In the rows, 128 means zero.
The rows below fall into families. The same turns and mirrors carry the whole set onto itself and the rows of a family onto each other. For each named row, which other rows are in its family? Write them in the order they are listed.
These 21 rows form 7 families of 3 rows each.
kupad: [153 127  89 119 152 123 111 149 127 144 163 138]
Mezo: [155 118  99 122 148 124 122 144 131 156 161 131]
bil: [160 120  93 119 157 129 125 144 121 148 159 125]
siv: [113 131 111 133 158 114 123 115  96 111 139  98]
pak: [138 142 112 155 122 117  78 134 143 164 117  85]
Tunaf: [141 146 112 156 124 107  72 138 142 160 113  98]
Dapi: [110 134 114 123 154 118 114 115  97 110 133  94]
Nenag: [108 123 113 113 150 118 109 108 112 108 126  92]
nim: [103 134 108 130 155 118  96 110 106 104 128 100]
zaref: [166 135  78 129 138 122 121 146 135 154 154 119]
kifos: [159 132  84 117 144 125 116 152 128 155 159 125]
bivus: [115 135 126 122 154 118 119 117 105 111 126  84]
naz: [153 141 110 152 123 120  76 136 139 165 112  84]
subi: [157 135  97 114 146 125 131 155 132 148 155 115]
Mes: [107 131 121 129 155 111 117 124  98 113 137 102]
Meve: [148 141 114 153 120  98  83 127 131 147 105  86]
kiz: [146 144 116 149 120  98  73 140 131 153 110  91]
tun: [143 141 114 143 119  94  75 135 139 148 106  96]
dul: [150 143  80 124 142 125 122 154 133 155 159 125]
sis: [117 125 114 124 154 121 103 110 103 108 120  85]
vub: [147 148 125 146 119 106  91 142 144 159 109  83]

Same family as naz: bil, sis
Same family as siv: zaref, Meve
Same family as vub: bivus, subi
Same family as kupad: Tunaf, nim
Same family as Nenag: Mezo, pak
Same family as dul: Mes, tun

The rows below fall into families. The same turns and mirrors carry the whole set onto itself and the rows of a family onto each other. For each named row, which other rows are in its family? Write them in the order they are listed.
These 33 rows form 11 families of 3 rows each.
tugun: [139  86 119 104 100 157 118 112 138 136 140 158 128  97 131 167  96 150
 134 136 137 143 145 114 140 126 132 118 146 115 128 146 135 139 172]
tirok: [140 105 125 103  97 156 107  87 138 143 160 155 132  93 120 156 111 173
 135 135 131 129 130 112 151 122 134 127 143 118 133 128 145 130 161]
dege: [103 129 137 135 127 129 114 105  93 143 112 133 109 133 103 128 158 130
 116 133 138 147 160 103 129 115 124 167 118 147 102 134 108 131 123]
zafi: [103 112 117 138 129 134 121 119 100 156 120 105 116 117 104 121 152 127
 120 136 114 123 155 102 130 111 112 155 112 140 134 157 117 138 129]
Pazer: [138  97 128  94  88 167  97  98 124 146 161 143 114 109 127 152  96 155
 131 120 112 158 143 108 154 124 135 115 136  98 127 142 135 134 142]
Mobi: [139 137 128 133 100 156 114 121 109 136 119 127 178 153 139 102 105 122
 124 103 137 156 111 121 159 136 135 113 157 119 113 119 126 147  99]
kilu: [104 119 128 148 134 127 108 112  99 148 119 123 100 139 124 127 161 127
 136 125 106 129 163 113 124 131 120 150 114 139 111 140 118 132 117]
fiku: [130  92 137 103  85 150 113  96 144 143 147 146 136  86 137 157  97 160
 141 129 108 126 143 121 146 131 126 110 143 121 112 154 131 137 146]
sonu: [156 138 128 143 115 161 129 114 109 119 125 119 158 122 144  99 121  96
 111 134 133 152 112 109 157 127 132 103 154 153 113 102 126 153 114]
dezit: [100 108 131 139 139 130 123 105 106 137 115 126 105 146 105 129 133 127
 112 146 129 133 146  96 139 131 112 161 107 127 103 132 108 164 142]
tane: [ 94 117 135 147 147 128 113 108 111 145 118 123 109 141 119 121 160 118
 125 138 135 126 154  99 131 121 110 159 131 139 108 139 121 130 135]
Lepub: [101 120 130 124 125 141 104 118  96 149 127 129 111 135 118 111 139 132
 125 133 131 143 166 109 132 115 105 178 119 120 103 128 109 154 116]
miv: [160 149 125 142 103 150 127 114 118 129  98 147 168 130 128  96 110 114
 119 129 115 148  97 102 151 139 135 109 163 136 116 113 120 137 117]
vuk: [125 109 122  96 102 154  97 110 148 131 148 165 127  95 130 154  92 159
 140 132 129 146 146 110 139 126 145 126 152 115 128 146 146 118 148]
fad: [147 154 137 143 108 168 118  98 118 114 111 129 165 136 146 108 126 125
 117 116 120 171 113 111 141 144 147 111 153 140 116 102 117 153 116]
Dafo: [ 98 124 133 141 142 124 133  95 102 148 116 129 100 136 112 114 141 132
 124 149 126 120 148 101 132 120 110 162 124 144 116 135 119 148 130]
runod: [132 136 129 136 108 160 116 108 121 125 109 145 167 119 128  90 115 114
 124 120 135 157  96 130 149 124 137  88 159 145 102 115 118 137 111]
Zopi: [143 106 114 120  92 170 108 104 133 127 152 159 140  90 129 152 110 171
 119 136 133 132 144  97 154 124 135 124 158 119 144 143 141 124 151]
Boko: [106 120 119 138 127 119 123 114  95 158 117 127 121 137 115 113 148 126
 131 149 112 119 154  97 136 115 116 160 104 127 115 139 107 139 138]
git: [125 106 119 113 113 154  91  87 127 132 156 156 133  94 120 164  87 163
 140 137 120 139 140 100 137 119 132 107 140 120 126 146 128 128 161]
nus: [150 126 118 131 100 143 123 125 124 131  96 135 169 141 135  97 119 116
 117 130 126 160  98 116 141 128 127 118 178 123 108 103 124 133 119]
Pazot: [ 82 122 130 141 129 126 123 116 103 144 127 119 104 135 101 119 146 135
 137 131 118 136 147 107 128 118 122 153 119 132  99 152 105 140 122]
Tal: [103  96 124 150 126 121 137 117 111 141 117 120 110 135 104 123 150 121
 133 135 127 126 157 108 122 117 111 159 135 125 105 138 102 148 132]
Dilek: [147 144 126 137 114 155 122 115 103 123 100 128 179 133 137 100 110 120
 131 111 133 161 122 121 145 147 146  98 159 138 110 116 128 124 121]
rud: [145 146 136 145 103 161 123 108 120 126 104 130 174 125 139  98 130 116
 122 114 121 157 106 100 151 136 139  92 169 131 107 122 111 136 128]
Muf: [ 90 116 128 144 139 124 113 106 114 138 115 128 117 137 111 109 137 113
 122 150 123 141 150 100 125 102 123 168 116 131 113 145 100 126 126]
Kog: [139 113 122  93  99 155 102  94 123 126 141 163 129  97 145 161 116 169
 128 120 129 145 134 111 130 130 139 127 138 114 143 151 146 116 149]
bogos: [133  97 135  99 101 163  97  89 131 126 145 153 134  81 130 168 113 150
 130 140 128 145 138 100 131 132 123 111 135 114 134 156 142 126 154]
revuz: [136 101 135 106 104 150 106  88 134 134 163 142 119  92 130 159 107 159
 133 133 127 156 150 102 131 144 153 109 141 113 138 151 129 121 141]
zuzum: [146 130 128 132  86 156 134 109 126 128 104 130 175 132 126 111 112  97
 111 122 133 150 113 119 142 135 136 101 162 140 103 108 110 157 128]
fonu: [133 148 127 125 102 157 118 107 105 114 108 129 167 137 129 106 104 106
 119 130 127 168 108 106 140 131 140  97 157 136 102 101 126 148 113]
kodil: [151 128 135 140 105 156 126 115 127 125 111 132 174 127 133  96 121 107
 129 138 124 159 103 120 153 135 139 101 143 134 120  98 128 152 104]
Vos: [138 100 134 109  95 162 113  93 137 137 148 152 125  84 126 157 100 162
 143 151 111 143 132 117 137 135 123 120 137 125 137 155 145 125 145]

Same family as rud: tane, bogos
Same family as git: runod, Muf
Same family as Kog: kilu, fad
Same family as miv: Dafo, Vos
Same family as Zopi: zafi, sonu
Same family as vuk: Pazot, fonu
Same family as Pazer: Mobi, Lepub
Same family as tugun: Tal, zuzum
Same family as tirok: Boko, kodil

The rows below fall into families. The same turns and mirrors carry the whole set onto itself and the rows of a family onto each other. For each named row, which other rows are in its family? Write them in the order they are listed.
These 30 rows form 5 families of 6 rows each.
nafuz: [149 179 157 149 133 171 115 116 103 115 121 143 128 123 135 136 150 140
 159 138 132 121 131 102 115  88 191 137 103 119]
Fise: [141 179 138 151 128 131 106 112 108 135 127 129 123 159 125 153 157 145
 156 151 117 127 126 120 140  76 175 150  90 127]
nufop: [146 176 149 140 133 150 141 123 112 110 129 133 143 129 155 126 159 172
 138 164 141 126 141 124 137  83 171 147  86 126]
dukon: [140 172 142 149 129 126 108 110 106 127 135 128 132 155 129 148 160 146
 152 152 115 129 125 134 131  82 167 159  87 122]
muna: [142 162 145 146 124 170 111 124  98 101 130 137 125 120 132 133 145 142
 155 147 127 116 135 107 107  88 181 133 110 116]
Gini: [130 172 161 131 139 103 149 127 111 111  83 130  85 158 130 146 170 143
  70 107 156 110 161 113 133 107 112 155 106 114]
veku: [139 171 144 154 126 129 107 110 100 126 127 122 124 159 124 155 153 151
 147 154 118 140 129 130 143  77 167 156  86 128]
Letu: [131 174 159 122 144 109 148 125 116 115  75 137  87 157 130 148 166 142
  65 112 160 101 155 117 130 113 123 144 111 105]
tonem: [146 177 157 155 126 176 104 113  96 109 122 136 121 126 123 138 146 142
 153 136 133 127 130 115 113  92 190 140 104 122]
Sene: [130 171 150 119 133 109 142 129 121 116  81 134  81 154 126 148 168 149
  71 110 160 103 168 111 131 105 114 152 105 111]
taga: [141 167 140 143 133 152 132 130 107 109 127 131 140 136 152 128 155 170
 138 167 136 137 148 118 147  85 170 134  86 125]
fosuk: [137 160 138 138 125 147 138 129 107 104 132 131 135 134 153 132 149 171
 138 174 134 122 149 116 142  75 164 138  93 125]
Nam: [137 170 145 120 137 110 142 132 106 124  79 132  87 151 118 145 167 150
  68 123 159 104 171 103 134 111 115 155 107 109]
rodom: [120 148 159 123 140 116 113 119 113 118  85 142  76 157 103 136 155 133
 108  84 146 102 161 111 115 117 112 164 118 114]
movu: [143 168 139 156 129 132  99 117 100 126 129 127 128 156 125 153 158 142
 147 154 114 138 130 125 138  82 169 144  86 115]
Petag: [119 172 149 117 136 145 131 132 124 111  79 145  70 158 106 112 156 155
  89 107 165  87 153 116 130 127 141 138 132 121]
Vasu: [129 144 155 124 147 115 113 120  99 125  86 139  82 156  94 134 154 130
 106  95 143 104 163 105 120 125 114 167 122 111]
lup: [113 146 160 119 153 113 121 120 110 117  78 140  85 164 109 130 149 132
 108  88 145 102 149 120 116 124 118 161 125 119]
Mer: [138 170 143 136 138 147 142 120 112 114 127 128 143 136 158 131 155 166
 149 158 138 131 149 112 145  85 171 142  90 134]
pivi: [122 181 148 125 129 149 138 135 120 101  86 138  68 150 109 109 163 154
  84 102 167  93 161 108 129 122 137 140 129 125]
meto: [143 161 139 152 119 129 104 113 101 119 137 128 124 155 124 157 154 140
 148 159 111 124 130 123 132  74 165 146  95 113]
nuva: [145 165 148 153 132 173 104 125  98 108 124 139 129 125 130 130 149 143
 155 142 130 129 135 108 114  94 185 132 100 116]
dupib: [121 168 147 114 127 149 130 131 128 106  88 145  70 148 106 114 157 157
  92  99 167  91 169 106 126 124 133 142 126 121]
natil: [145 179 150 148 127 171 107 121 103 112 125 141 126 125 128 125 152 144
 157 143 132 119 125 118 106  91 187 145 103 123]
Soluf: [124 167 154 117 143 106 149 130 109 119  76 128  80 155 130 148 167 145
  71 109 154 112 163 108 137 110 118 143 110 120]
Naze: [115 152 160 132 143 119 116 120 109 112  89 135  75 163 100 126 156 130
 112  82 143 106 153 114 118 123 116 163 127 124]
Lavel: [127 167 138 112 134 149 130 134 112 113  88 140  76 145  99 110 155 155
  90 109 166  93 174 101 128 133 137 145 131 122]
zuda: [117 147 163 124 146 117 117 122 105 124  82 140  69 162  99 135 153 130
 108  86 142 107 150 109 126 118 121 154 126 123]
Beso: [138 171 148 140 133 157 140 121 104 105 124 126 139 127 155 132 150 173
 135 159 143 138 149 120 140  85 172 143  88 135]
Botas: [123 171 153 113 133 149 138 131 116 110  85 141  66 147 109 118 159 149
  87  99 164  96 162 103 135 129 143 130 132 124]

Same family as Soluf: nufop, dukon, natil, zuda, Botas
Same family as nuva: Sene, taga, rodom, movu, dupib
Same family as veku: Gini, tonem, pivi, Naze, Beso
Same family as Lavel: muna, fosuk, Nam, Vasu, meto

The rows below fall into families. The same turns and mirrors carry the whole set onto itself and the rows of a family onto each other. For each named row, which other rows are in its family? Write them in the order they are listed.
These 32 rows form 8 families of 4 rows each.
Labod: [108 106 112 105 135 133 129 112 102 128 115 111 135 121 117 144 136 125
 102 159 144 142 134 132  98 121 127 106 171 130 125 118 110 122 113 125
  88 108 131 118 159  75 137 123 103 141 126 125 123 119 116 129 148 155
  88]
vafak: [148 130 151 145 128 147 115 137 126 143 142 139 153 125 105 117 153 139
 112 123 130 109 106 118 133 123  98 158 139 116 119 163 136 140 125 118
 152 149 134 124 114 136 148 143 153 136 115 135 138 166 119 132 133 133
 154]
pize: [118 113 130  99 152 149  81 133 135 115 123 133 112 165 119 129 153 112
 146 153 148 118 120 150 109 131 140  88 143 126  95 141 108 134 108 132
 149 123 153 153 114 111 153 140 148 136 141 127 162 133 109 156 171 147
 111]
febog: [138 157 124 133 118 141 138 129 117 121 115 134 139 100 124 178 127 118
 145 134 109 122 112 110 116 103 101 122 165 124 137 137 143 108 121 145
 141 137 151 124 156 139 135 134  84 132 134 131  91 132 136 140 119 141
 129]
veza: [143 148 117 142 143 148 109 118 118 123 112 125 158 107 147 148 155 108
 148 153 130 103 131 123 104 106 111  98 145 104 144 125 141 112 126 137
 130 140 152 137 144 122 132 104  91 132 122 146 113 135 163 136 132 164
 129]
nisop: [142 153 130 147 136 168 108 123 144 136 140 133 108 151  91 124 134 118
 119 149 134 115 103 171 148 123  99 154 113 133 128 152 147 112 116 125
 163 135 142 127 116 114 101 143 128 150 126 135 115 137 123 137 143 114
 147]
nufet: [147 159 130 143 132 145 108 140 131 117 129 139 135 153 109 126 141 135
 130 117 137 120 150 135 134 124 106 150 116 117 134 173 149  98 112 150
 150 164 109 128  98 140 155 124 141 146 126 132 146 142 120 120 135 135
 145]
gada: [150 142 119 117 147 175 117 132 137 150 116 148 138 145 114 126 169 118
  96 145 146 107 116 156 134 132  94 153 136 110 125 164 135 123  97 125
 133 139 134 141 127 109 132 149 136 160 126 133 137 155 117 126 158 133
 138]
Kos: [136 120 102 134  96 121 132 131 143 130 116 106 156  95 134 146 119 136
 131 146 105 111 115 125 100 102 132 123 134 137 139 140 166 101 133 129
 139 138 144 135 142 121 125 116  78 148 142 135 100 126 145 119 153 138
 129]
sisim: [109 102 155 120 134 124 110 143 116 126 142 127 131 153  97 112 134 150
 120 136 145 139 112 120 126 128 131 130 151 135  94 146 104 155 121 108
 143 124 132 119 114 115 156 149 164 129 122 123 156 150  96 143 155 129
 125]
Vus: [140 163 136 129 143 160 120 155 135 135 121 158 124 142 114 162 137 123
 146 135 123 121 104 137 149 112  92 140 141 124 118 162 134 120 101 136
 169 138 150 139 130 147 140 159 120 138 142 131 115 157 119 147 145 117
 154]
tesa: [150 151 125 132 157 170  89 135 141 132 121 148 139 147 129 130 171 107
 148 146 139  93 117 147 127 121 108 117 127 105 122 154 135 125 108 134
 161 147 155 154 113 134 143 132 134 144 131 140 141 155 139 144 156 145
 146]
Vober: [142 137 142 148 116 119 135 117 106 127 129 126 162  87 127 129 142 145
 119 130 133 119 106  99 101 119 119 142 152 114 140 141 133 126 143 126
 123 149 135 109 141 123 134 121 113 126 109 138 116 146 139 114 114 148
 135]
Vike: [101 127 127  94 110 113 131 123 110 104 117 125 107 115 117 173 109 125
 146 144 125 144 111 114  94 115 141  93 178 143 109 127 112 111 125 147
 128 118 149 126 151 111 144 139 103 127 145 115 115 117 104 143 132 139
  98]
Rez: [108 116 133 116 128 144 102 116 136 117 147 117  81 163  81 125 116 125
 117 156 141 140 109 166 129 129 129 127 132 153 104 140 119 122 115 123
 146 115 141 125 113  91 112 149 143 141 139 118 134 119  97 146 156 116
 115]
lut: [102  90 108 107 102 100 123 135 137 115 121 101 128 120 125 141 105 144
 139 155 123 133 111 130  96 111 169  99 138 155 117 136 131 112 125 124
 134 118 139 137 135 101 134 121  99 140 150 124 125 113 114 124 176 133
 105]
garan: [111 110 116 106 135 126  99 114 111 105 116 111 129 125 134 146 140 112
 146 158 137 126 130 126  81 113 145  71 165 124 117 114 111 126 127 137
 119 117 154 137 144 100 146 110 107 126 135 130 134 112 129 151 148 167
  91]
Salut: [104 118 124 124 124 103 118 128 103  96 127 106 128 142 110 142 110 142
 133 132 135 160 166 117  99 115 139 103 148 138 126 132 121 100 126 149
 115 135 107 109 123 109 160 102 123 129 131 120 144 108 113 125 135 150
  94]
gov: [139 150 121 161 124 149 127 107 123 130 133 112 125 108 107 140 122 121
 123 153 124 127 114 148 122 110 103 143 131 134 152 124 151  99 134 130
 132 134 142 111 140 105  94 116  87 138 121 140  91 121 145 130 118 131
 133]
guvov: [ 87 101 118 123 109 123 109 126 110 115 117 126 117 133 129 142 127 121
 123 166 112 155 127 136  96 122 165  92 158 119 129 108 119 109 135 134
 112 117 117 140 128  91 144 128  93 118 126 133 125 106 140 149 130 156
 111]
bas: [104 134 138  91 135 133 116 149 128 114 125 148  94 157 108 158 122 128
 147 140 138 143  98 139 128 125 134 111 154 138  94 155 105 127 105 139
 159 120 151 141 125 121 147 165 141 138 149 116 141 138  86 150 159 117
 122]
tuva: [110 100 121  89 144 152 107 127 125 132 124 127 116 161  99 128 149 126
  96 155 150 133 124 153 121 136 124 122 156 132  97 147 108 133  98 122
 117 115 132 137 130  86 145 153 149 151 135 119 156 132  91 140 168 135
 100]
vegop: [147 120 106 138 114 148 112 153 162 141 126 122 149 129 122 137 136 136
 130 140 105 101 108 140 134 106 111 142 114 134 128 163 163 114 108 118
 167 142 142 147 118 141 134 136 110 157 145 133 120 149 132 130 174 123
 152]
puve: [ 86 101 129 114 126 146  88 148 129 122 130 145  98 173 113 123 138 121
 120 160 119 149 117 158 121 137 158 108 140 119 100 137 114 123 114 125
 141 126 119 155  98 107 154 157 137 132 129 126 152 131 116 161 158 136
 126]
pesid: [137 156 120 150 126 121 126 130 110 111 119 120 150 119 127 143 126 136
 137 125 133 135 160 114 111 112 113 130 132 118 153 145 149  91 127 152
 126 156 109 115 126 128 148  94 102 132 121 136 123 123 140 107 120 147
 124]
korok: [106 116 122 128 115 125 122  99 117 113 137  97  99 122  97 141 103 128
 122 161 130 150 118 147 104 121 137 114 147 155 124 112 125 107 134 130
 120 112 142 108 142  81 110 117 104 132 132 123 109 100 118 139 132 131
  95]
debin: [105 107 147 125 122  96 130 123  94 115 136 113 140 112 116 128 124 154
 125 139 148 147 113 105  96 123 153 116 162 131 117 125 101 140 140 118
 113 122 135 109 139  98 143 122 127 117 114 125 134 129 113 126 134 148
 106]
Bur: [127 137 126 148 128 172  96 150 137 141 124 162 127 159 124 126 161 112
 121 150 113 122 114 159 139 129 122 138 125 100 130 151 144 111 116 131
 154 145 119 158  95 128 143 151 121 140 123 140 134 148 146 150 140 139
 163]
vonup: [144 145 111 134 140 150 138 111 115 144 108 129 158 104 131 145 156 123
 106 149 142 114 128 133 114 117  98 138 152 109 154 136 138 111 113 131
 105 133 132 123 157  98 120 120  90 149 118 139 106 138 142 112 134 148
 127]
tiz: [121 139 118 155 113 149 116 130 115 131 115 144 145 114 141 140 146 113
 124 151 101 129 121 135 112 117 131 123 144 101 152 121 148 100 135 139
 126 147 119 146 127 115 132 123  76 126 119 146 104 127 168 140 116 155
 142]
zin: [114 123 132 111 132 127  99 144 124 103 134 125 111 173  96 126 126 136
 129 125 141 147 154 134 122 125 132 124 130 133 105 160 123 112 108 144
 141 142 107 126  96 123 168 131 161 142 137 116 167 125  96 135 149 134
 113]
pubuz: [109  97 112 111 121 127 105 159 158 131 129 118 123 155 110 130 119 144
 133 150 125 128 110 149 127 112 146 119 122 150 101 161 134 126 104 114
 163 122 139 145 112 119 142 145 134 152 153 123 141 136 105 136 198 114
 128]

Same family as puve: guvov, Bur, tiz
Same family as korok: nisop, Rez, gov
Same family as Kos: lut, vegop, pubuz
Same family as zin: nufet, Salut, pesid
Same family as debin: vafak, sisim, Vober
Same family as garan: pize, veza, tesa

